In the rows, zero is written as 100.
Named moves, each a turn or a mirror, and the order they were made in; the first pair answered:
duva (before |-> after):
88  89  105  114  92  91  103  107  93  103  102  96  97  79  112  116  100  80  82  103  103  89  102  87  101  99  100  91  102  106  104  100  108  101  121 |-> 98  95  106  112  92  90  107  99  87  109  92  98  94  79  105  117  114  81  76  101  108  94  92  93  98  97  100  99  101  107  106  98  107  109  116
86  103  93  103  86  103  95  113  107  86  92  101  95  88  109  109  111  88  95  100  118  105  112  91  88  97  116  105  113  97  76  85  85  115  96 |-> 85  101  94  103  85  103  94  114  108  84  93  101  95  87  108  108  111  89  96  100  117  105  113  92  88  98  117  104  113  96  78  86  86  116  96
119  99  104  119  104  103  112  95  110  97  88  118  96  95  100  113  103  85  76  97  106  95  90  107  90  92  113  105  101  97  103  91  108  121  88 |-> 102  88  103  122  104  105  104  111  120  86  109  113  99  91  113  109  78  86  87  98  95  84  110  95  100  97  111  92  106  93  98  94  114  105  98
ror (before |-> after):
112  97  107  114  107  98  116  96  99  102  83  116  89  101  99  109  103  103  98  94  105  84  98  118  98  96  105  105  93  91  109  93  105  106  85 |-> 112  96  106  114  108  99  116  97  100  101  83  117  89  102  100  109  103  103  97  94  105  83  97  118  97  96  105  106  92  92  108  92  105  106  84
87  65  95  101  91  107  113  70  97  104  95  105  114  112  130  116  108  76  72  106  92  62  127  77  83  101  115  80  107  75  101  106  114  131  97 |-> 105  72  98  105  77  101  125  60  82  120  91  81  103  96  128  112  108  80  79  108  97  66  113  84  91  103  100  76  116  75  121  115  121  122  110
104  97  97  107  118  104  102  99  105  95  85  120  97  112  92  103  105  97  92  95  107  92  93  116  101  95  115  109  91  96  94  93  109  101  79 |-> 118  102  98  110  108  100  110  93  93  109  82  104  88  99  91  100  105  99  96  96  111  97  83  121  107  96  103  107  100  97  107  100  115  95  87
fug (before |-> after):
90  90  93  130  110  103  85  118  123  88  102  121  100  110  110  123  86  82  98  99  97  75  117  88  114  82  120  90  97  96  107  105  111  104  98 |-> 95  86  91  130  111  103  84  118  120  94  105  106  101  109  107  111  76  85  109  98  93  76  115  95  131  87  112  86  100  96  115  110  116  86  102
113  101  127  103  92  125  86  99  105  86  96  96  89  86  106  114  80  81  86  88  108  81  114  77  97  103  89  93  101  103  98  90  103  105  83 |-> 118  99  125  107  100  127  87  97  105  88  89  99  89  93  100  108  79  80  87  85  110  79  108  91  108  102  93  96  97  102  102  90  109  98  78
100  99  93  104  103  100  100  104  101  92  99  117  100  101  100  100  93  97  103  97  105  90  102  94  96  91  110  106  102  103  105  103  106  102  91 |-> 102  97  91  104  102  100  100  104  99  96  104  106  102  98  97  93  85  100  109  96  102  92  103  97  107  96  103  103  106  103  109  107  109  92  96
101  107  108  95  79  96  108  104  102  104  106  86  90  86  111  108  103  106  99  112  98  97  103  91  95  104  93  92  107  98  102  108  100  111  109 |-> 107  106  108  103  92  101  112  97  104  99  89  108  86  98  105  114  112  97  89  106  106  89  94  103  92  97  111  102  97  96  99  98  105  121  94

Between the rows of a pair lie two moves.
108  107  88  92  111  92  96  93  84  117  87  86  94  94  86  111  103  119  108  94  98  113  82  124  99  101  87  112  102  106  108  102  109  101  90 |-> 89  105  90  87  99  89  87  109  91  108  113  77  99  83  102  115  90  122  113  100  88  110  105  98  91  106  80  98  110  106  102  108  102  98  107 => fug duva
100  106  98  94  84  91  95  104  91  108  107  98  99  108  91  107  106  97  96  112  91  118  102  85  74  105  85  105  100  96  87  89  89  114  99 |-> 114  99  93  99  95  94  96  98  86  117  100  86  100  113  78  89  92  99  111  108  89  117  91  111  102  110  79  104  99  95  101  93  103  87  95 => fug fug
79  99  101  100  102  90  81  103  108  96  111  103  109  105  99  101  84  100  104  98  92  101  107  98  103  105  100  96  94  100  84  96  96  99  98 |-> 103  105  102  105  93  86  98  90  89  115  102  86  94  92  96  98  88  101  107  98  100  106  88  113  111  104  90  96  104  100  104  101  107  92  105 => fug ror
105  89  70  90  104  112  91  99  126  86  89  123  110  106  100  84  79  108  96  90  96  90  98  99  107  89  121  105  88  101  87  92  91  102  107 |-> 115  104  76  85  73  101  103  94  109  103  99  96  98  74  111  93  87  114  95  99  99  101  93  79  92  93  98  98  107  104  102  102  84  110  133 => ror fug
94  91  101  98  105  99  96  96  112  104  107  93  122  83  71  120  77  106  107  98  105  103  103  117  112  92  121  99  114  95  102  113  87  85  115 |-> 102  97  100  97  107  98  100  87  109  109  95  98  122  88  64  123  90  107  100  97  112  107  93  122  107  89  123  108  110  97  102  110  83  95  108 => ror duva
125  98  86  111  106  120  94  111  96  106  105  85  107  86  102  92  97  86  125  113  95  73  100  112  101  127  109  107  118  102  93  105  102  81  99 |-> 120  102  89  113  107  119  96  111  101  97  96  108  104  93  106  108  112  81  109  113  102  69  102  104  80  119  125  114  113  101  81  97  97  106  90 => fug fug
98  93  97  114  125  113  78  109  118  99  91  93  101  108  88  89  75  95  111  112  87  102  114  104  132  101  111  77  99  90  98  105  102  70  92 |-> 99  108  103  106  94  104  86  110  106  110  103  68  92  77  101  99  84  103  110  121  89  114  116  78  113  104  91  69  116  92  106  115  92  81  116 => fug ror
101  110  99  132  119  97  82  105  100  102  98  79  124  88  82  89  87  115  102  91  103  116  71  108  131  114  82  99  111  111  104  100  90  109  87 |-> 96  116  102  133  119  97  82  105  105  91  88  106  121  95  87  108  105  108  83  91  110  113  74  98  105  105  99  107  106  110  90  89  83  139  78 => fug fug
102  97  110  113  109  94  104  89  105  104  86  85  113  101  116  75  81  93  110  94  90  89  96  106  110  91  101  81  109  92  98  109  127  81  106 |-> 83  98  111  106  104  93  95  98  112  94  98  92  122  102  125  81  83  93  106  96  85  90  112  86  96  91  103  78  108  94  84  107  115  91  108 => ror fug
89  99  98  91  85  94  89  110  115  105  108  90  113  88  108  99  99  113  96  106  104  112  106  78  92  102  90  101  99  114  92  96  78  105  102 |-> 99  104  98  91  80  91  94  101  106  113  100  85  108  84  103  99  106  115  95  105  109  116  95  85  93  101  87  104  100  115  99  98  79  106  102 => ror duva
97  103  106  103  103  103  97  92  110  85  86  131  90  115  98  123  126  91  76  99  114  92  96  102  75  95  123  109  85  102  84  83  103  129  91 |-> 93  91  110  113  82  99  100  110  106  91  125  85  83  84  120  111  76  96  107  107  99  77  116  88  106  110  98  75  110  96  106  103  126  84  127 => ror duva
88  85  100  115  123  96  86  90  117  88  104  111  110  103  97  103  77  82  108  103  90  89  119  75  122  92  113  89  97  109  107  111  116  80  90 |-> 116  104  100  109  122  92  101  64  99  106  72  113  101  105  79  107  113  82  94  99  107  107  86  95  108  84  111  111  94  113  116  108  109  100  79 => duva ror
91  109  92  87  74  95  93  94  101  117  101  88  96  83  95  92  110  100  106  94  100  98  95  91  88  99  97  98  108  102  108  113  89  109  122 |-> 93  107  94  95  87  100  97  91  109  109  86  116  92  98  94  101  120  89  95  90  108  89  92  100  80  91  117  107  97  99  101  100  94  123  106 => duva fug
84  93  91  105  112  98  109  96  101  107  103  104  85  112  108  118  100  94  91  106  95  121  100  78  79  98  114  106  85  92  103  95  90  128  76 |-> 99  96  93  111  97  93  119  91  88  121  109  76  75  92  112  112  89  99  103  109  95  123  94  82  94  104  96  98  98  91  124  106  101  110  94 => duva ror
115  101  105  104  88  106  113  105  81  106  105  77  96  95  106  98  98  105  113  106  104  100  99  106  110  105  86  96  111  99  108  99  108  91  119 |-> 104  102  102  96  107  110  103  104  94  92  90  113  109  121  98  107  119  99  95  102  107  102  101  106  90  97  108  112  92  102  83  85  93  118  94 => ror duva
133  110  99  109  81  84  117  100  73  103  87  95  89  91  104  125  113  107  89  84  108  96  101  105  87  89  94  86  119  108  105  103  109  129  97 |-> 135  109  97  106  80  83  116  100  70  109  95  81  92  86  102  115  103  111  99  85  103  98  101  108  101  95  84  82  122  108  114  110  113  113  103 => fug fug
101  87  101  126  115  102  110  93  91  92  96  113  87  117  106  114  108  97  113  94  115  80  93  105  92  102  121  101  104  84  91  91  133  113  81 |-> 95  82  101  122  107  99  103  101  89  96  117  85  93  104  112  98  83  104  131  98  103  81  105  100  113  112  103  88  114  85  100  105  135  86  97 => duva fug
87  90  107  118  97  99  108  110  105  86  107  110  86  86  125  114  80  83  99  105  93  73  110  88  85  99  111  92  105  92  99  95  115  105  110 |-> 100  93  108  123  96  99  115  102  98  94  97  108  77  83  120  116  85  81  97  105  99  73  97  99  89  96  111  94  106  91  108  94  122  105  107 => ror fug
104  107  104  90  98  99  100  68  110  113  73  107  85  110  80  97  106  108  87  115  122  90  77  107  104  119  113  104  97  98  107  120  106  106  74 |-> 87  93  106  97  92  100  92  87  119  104  103  92  87  101  97  91  71  110  104  121  108  76  102  92  120  130  107  82  105  94  109  128  117  81  91 => duva ror
99  81  66  127  106  90  102  86  103  87  78  103  104  109  65  91  111  92  81  91  106  97  89  109  108  89  114  118  70  112  84  97  105  109  99 |-> 81  75  64  116  104  89  87  101  107  84  103  86  118  105  68  79  92  102  93  94  91  100  110  96  119  99  101  106  74  115  78  106  96  90  112 => fug ror
91  102  101  100  92  113  102  126  95  102  125  93  100  112  116  110  92  98  100  93  70  101  103  92  101  113  101  71  134  109  120  125  87  73  101 |-> 95  109  104  104  97  115  107  117  98  94  103  125  94  123  114  131  119  91  77  90  82  100  94  91  74  101  124  85  125  108  107  111  81  106  84 => fug duva
91  94  94  120  86  95  101  110  98  111  111  84  76  88  113  99  103  98  116  105  88  105  100  81  93  87  87  100  103  96  93  98  104  106  125 |-> 94  100  92  116  96  98  101  102  99  111  92  102  78  100  103  104  126  94  103  102  96  111  90  88  81  81  96  115  94  98  85  90  93  125  109 => ror duva
73  96  115  108  82  90  121  115  102  79  107  106  95  104  124  97  69  94  108  90  101  67  123  94  100  105  103  85  131  114  95  104  108  106  112 |-> 109  110  112  102  89  90  134  85  78  108  75  90  88  104  95  83  93  100  107  82  113  86  82  133  116  102  90  104  129  119  115  108  106  99  102 => duva fug
122  110  100  93  93  104  98  92  81  101  107  85  79  97  107  104  113  120  92  132  98  123  67  104  81  89  101  99  116  91  86  112  108  128  110 |-> 92  96  98  93  105  110  82  113  102  77  123  105  93  111  116  105  97  116  93  132  86  111  96  89  78  92  116  91  105  89  64  108  105  129  105 => ror duva
74  89  94  102  120  109  90  107  119  90  110  105  109  118  99  94  75  101  100  94  96  91  110  91  107  104  104  94  92  106  83  108  85  78  103 |-> 76  89  94  104  123  112  93  106  120  88  106  112  107  122  99  96  79  100  96  92  97  89  109  93  104  101  110  97  90  105  81  106  86  83  98 => fug fug
105  111  106  77  81  107  96  99  98  96  108  82  114  88  98  85  90  109  100  103  100  105  99  101  95  117  78  104  104  103  93  94  85  95  113 |-> 103  113  107  74  89  109  94  96  102  91  99  97  118  98  94  89  101  106  91  101  103  108  97  103  85  113  87  114  97  105  84  87  78  108  102 => ror duva
106  105  92  94  97  97  101  96  82  116  108  70  89  98  81  89  101  111  105  106  80  105  86  134  120  104  80  108  101  94  114  107  104  91  110 |-> 78  112  98  83  85  93  92  110  93  98  120  93  95  96  98  115  116  107  84  113  77  108  110  94  76  100  90  108  100  97  87  98  80  128  114 => fug ror
115  108  95  112  101  97  119  102  95  99  83  120  64  96  105  108  114  78  93  96  120  91  66  112  70  117  110  119  114  104  101  116  116  106  95 |-> 85  89  94  115  106  101  103  126  116  77  110  127  76  102  120  105  83  76  102  98  105  75  99  92  76  123  118  104  113  100  86  115  119  93  100 => ror duva
99  102  101  93  95  102  89  101  93  97  82  118  92  101  107  98  120  107  88  105  108  113  97  103  91  91  105  109  97  107  102  104  88  108  94 |-> 98  97  103  98  86  99  92  108  90  101  100  94  89  84  117  92  97  111  103  109  101  106  106  95  106  98  93  95  110  103  112  114  100  87  112 => duva ror
80  95  74  95  103  78  98  95  110  109  103  108  124  112  92  90  109  109  108  99  103  102  95  82  98  92  80  102  112  107  85  107  84  112  92 |-> 86  95  76  97  95  76  103  94  105  116  108  92  119  100  96  88  102  112  114  101  101  100  94  82  106  96  70  97  120  107  95  111  90  101  103 => ror duva
84  89  104  102  107  108  93  110  110  94  116  111  99  101  111  99  84  99  101  108  96  94  118  97  94  99  104  90  96  104  98  94  98  102  104 |-> 102  95  102  103  115  109  102  95  104  100  94  121  93  109  97  99  101  96  93  104  105  99  97  117  92  93  111  106  88  104  102  89  99  112  89 => fug duva
91  102  94  89  93  96  92  105  96  98  106  102  118  98  95  99  111  100  90  103  101  114  97  96  87  96  100  102  100  103  89  95  82  114  97 |-> 110  101  92  97  100  99  99  95  90  107  94  97  111  101  86  91  108  99  97  99  104  113  80  121  104  95  100  106  99  99  102  95  95  101  90 => fug ror
103  124  81  106  96  110  105  81  97  101  96  93  102  110  113  100  113  90  105  97  109  122  82  92  97  107  105  101  109  84  122  107  104  85  102 |-> 101  124  81  105  94  109  103  83  97  99  95  98  102  110  116  107  117  89  101  97  111  122  84  86  90  106  109  102  108  84  120  106  102  93  101 => fug fug
100  108  91  85  88  89  98  103  96  100  109  106  90  107  96  90  112  101  106  100  99  104  107  94  78  96  103  102  101  86  92  94  87  104  108 |-> 103  108  91  87  83  89  100  103  92  104  112  98  88  102  96  88  107  103  110  99  99  104  104  95  82  97  96  99  105  85  98  98  88  98  115 => duva ror
93  95  102  110  88  110  105  97  95  94  100  94  96  86  112  113  96  100  96  94  103  99  106  90  104  105  92  99  99  98  110  94  102  105  102 |-> 95  99  100  109  92  110  106  94  95  93  93  103  97  92  107  115  107  98  88  93  107  104  100  92  98  100  96  104  94  99  107  90  98  114  94 => ror duva
107  96  107  128  123  112  126  96  103  84  75  109  87  115  79  118  104  93  102  98  102  85  93  95  86  96  112  119  85  89  93  102  128  95  102 |-> 87  103  111  111  96  102  117  109  100  87  105  81  94  89  97  122  98  104  105  109  92  97  115  57  71  106  89  105  99  95  88  113  109  97  130 => fug fug
80  101  92  82  92  77  96  121  113  89  123  101  107  104  125  111  98  106  98  114  90  112  109  76  92  105  79  92  121  96  76  108  81  97  106 |-> 109  116  94  81  83  73  113  100  94  109  101  90  95  94  113  111  121  110  94  110  104  125  79  92  89  102  68  103  125  98  93  110  81  105  107 => ror duva
111  85  122  112  86  101  105  107  94  93  107  79  85  75  123  100  105  101  100  118  101  89  112  93  104  93  99  81  119  98  109  111  110  102  113 |-> 98  84  119  107  103  105  95  107  107  77  94  113  96  101  116  107  125  93  82  115  103  91  115  92  85  86  122  96  100  100  86  96  96  127  91 => duva ror
109  87  89  78  118  88  93  99  105  107  116  101  113  110  96  93  98  113  100  130  89  92  120  97  119  111  94  92  98  88  96  90  103  101  113 |-> 123  96  93  80  105  83  105  91  93  120  110  90  101  94  99  99  106  113  97  132  96  97  108  95  113  109  86  93  106  87  109  92  105  106  122 => fug ror
121  101  101  96  81  101  110  111  87  105  110  102  83  84  113  106  108  95  97  99  103  100  104  94  85  95  92  88  112  95  116  109  101  101  125 |-> 132  95  98  104  96  105  113  104  85  108  97  107  80  96  102  97  106  91  102  94  106  95  93  117  101  93  99  93  107  92  122  107  112  90  113 => fug fug
93  96  125  100  87  97  107  105  108  101  108  91  90  88  105  113  93  86  107  105  100  94  112  91  85  107  102  90  102  95  104  99  100  109  116 |-> 106  91  121  107  101  101  111  99  106  106  99  88  89  98  95  99  86  85  117  99  100  90  99  117  109  109  104  93  98  92  114  100  114  92  106 => fug fug
93  105  97  93  99  95  90  98  99  96  107  95  101  98  102  101  98  99  103  107  98  103  113  94  98  100  99  96  106  100  99  103  86  100  103 |-> 103  102  94  98  109  98  93  94  98  97  98  98  99  107  95  94  96  97  105  102  98  99  103  112  111  100  104  100  102  98  103  101  96  91  92 => fug fug
110  87  97  124  122  104  106  105  113  79  91  119  94  122  100  102  88  77  109  103  103  82  103  113  111  101  132  100  95  72  90  84  125  108  95 |-> 87  97  102  106  92  94  98  120  111  79  121  96  99  97  122  110  87  87  110  115  93  94  128  68  88  107  112  86  111  78  83  94  102  117  124 => fug fug
83  108  96  81  108  106  110  93  105  98  83  136  92  97  94  108  111  113  81  100  106  91  106  90  77  102  106  96  105  112  100  83  88  107  84 |-> 105  114  97  84  98  103  122  82  89  117  79  111  80  82  90  101  108  116  91  101  109  96  87  104  91  106  90  94  117  112  122  92  98  93  95 => ror fug
80  100  105  98  83  120  88  83  107  119  123  103  103  81  106  94  98  118  105  99  103  101  111  103  99  105  105  103  101  105  106  106  106  80  106 |-> 89  108  105  94  87  120  90  74  103  122  108  113  102  88  97  97  118  116  94  97  110  108  97  110  90  102  111  115  94  109  103  101  99  95  95 => ror duva
113  107  99  101  98  106  107  97  105  97  108  100  94  104  106  110  99  99  116  94  99  102  111  112  100  111  94  90  88  108  117  115  125  83  123 |-> 113  113  98  97  106  108  105  91  107  94  93  118  96  117  97  115  117  97  103  91  105  106  105  117  87  106  104  103  78  109  105  107  116  102  108 => ror duva
107  99  100  92  115  108  97  102  99  106  96  108  102  115  95  97  107  99  100  99  102  110  95  108  105  95  101  104  90  105  90  94  96  109  95 |-> 99  102  101  86  103  105  94  109  97  107  109  98  104  104  102  99  106  103  102  105  98  114  104  92  98  99  90  97  98  107  88  99  86  110  107 => fug fug
109  93  94  102  92  97  105  91  98  110  103  78  101  88  95  91  89  105  117  102  93  101  94  107  125  108  85  96  104  97  120  111  112  72  111 |-> 78  83  90  96  109  103  84  108  122  84  111  110  120  111  99  95  87  100  107  101  85  94  118  91  111  106  106  99  91  97  89  101  99  87  94 => ror fug
106  104  110  115  98  96  111  99  99  95  94  121  86  102  117  121  105  86  88  103  107  91  98  92  89  93  110  99  103  102  100  89  112  116  96 |-> 109  104  112  118  90  93  114  99  94  101  101  105  82  91  123  117  96  88  97  105  105  90  98  92  98  97  101  92  109  101  110  96  120  103  108 => duva ror
107  112  109  110  81  91  117  92  91  103  88  101  85  100  100  119  118  94  95  106  115  101  92  98  84  105  103  107  92  96  103  97  97  113  101 |-> 107  111  106  105  75  89  114  94  86  111  101  77  89  90  100  107  105  101  107  109  108  105  97  99  98  112  87  100  101  97  111  107  99  93  113 => fug fug
109  100  98  93  94  109  115  109  101  102  93  99  91  96  114  112  103  102  99  103  105  93  100  108  87  97  105  98  103  104  107  102  110  111  106 |-> 108  95  97  97  97  111  114  111  103  102  97  95  93  97  115  106  93  102  105  102  102  89  102  112  98  100  105  94  103  103  111  103  117  99  106 => fug duva
119  108  103  98  109  98  107  102  89  106  98  101  91  91  95  87  126  106  110  106  108  104  78  103  95  101  94  108  97  101  105  88  88  106  104 |-> 113  98  98  96  122  102  99  107  97  100  103  102  101  102  90  75  113  107  119  103  102  101  84  112  112  105  94  104  92  101  101  88  92  90  99 => ror fug
97  99  109  93  110  97  83  90  101  86  86  102  99  112  93  80  114  86  109  104  82  94  118  95  110  95  104  104  91  123  92  86  115  109  86 |-> 89  101  109  87  100  93  80  95  100  86  97  93  102  104  100  81  113  90  109  107  78  98  125  81  103  97  95  98  96  124  90  90  108  109  95 => fug fug
106  108  105  85  89  98  103  95  99  109  101  79  99  87  97  100  109  108  105  104  99  100  96  98  110  103  93  95  110  105  114  105  102  88  115 |-> 113  106  106  95  103  104  107  88  103  102  83  105  94  103  91  106  119  98  96  99  108  94  86  111  105  95  112  105  101  103  111  93  107  99  95 => fug fug
111  110  98  106  104  101  105  86  93  108  88  102  96  106  93  100  106  106  99  98  104  104  87  115  103  98  101  104  98  102  106  101  108  97  99 |-> 87  104  103  105  95  101  97  104  105  91  112  106  100  100  113  108  89  105  100  104  95  94  113  86  94  101  103  89  102  99  95  103  104  100  109 => duva fug
84  102  99  102  103  100  101  97  100  117  110  87  115  100  91  71  81  112  90  108  94  102  103  124  127  97  89  103  99  92  104  105  104  61  108 |-> 80  106  103  107  110  104  106  93  109  101  91  131  108  114  96  98  108  98  64  107  106  94  101  117  91  84  119  117  85  90  84  87  97  105  89 => fug fug
115  89  107  122  88  103  114  103  101  103  101  106  75  88  126  120  92  95  102  98  112  75  98  89  100  97  109  95  108  84  106  99  117  97  123 |-> 117  95  106  117  97  104  113  97  104  100  86  123  78  100  117  124  111  93  89  96  117  80  92  95  88  91  119  107  99  88  96  92  108  115  109 => ror duva
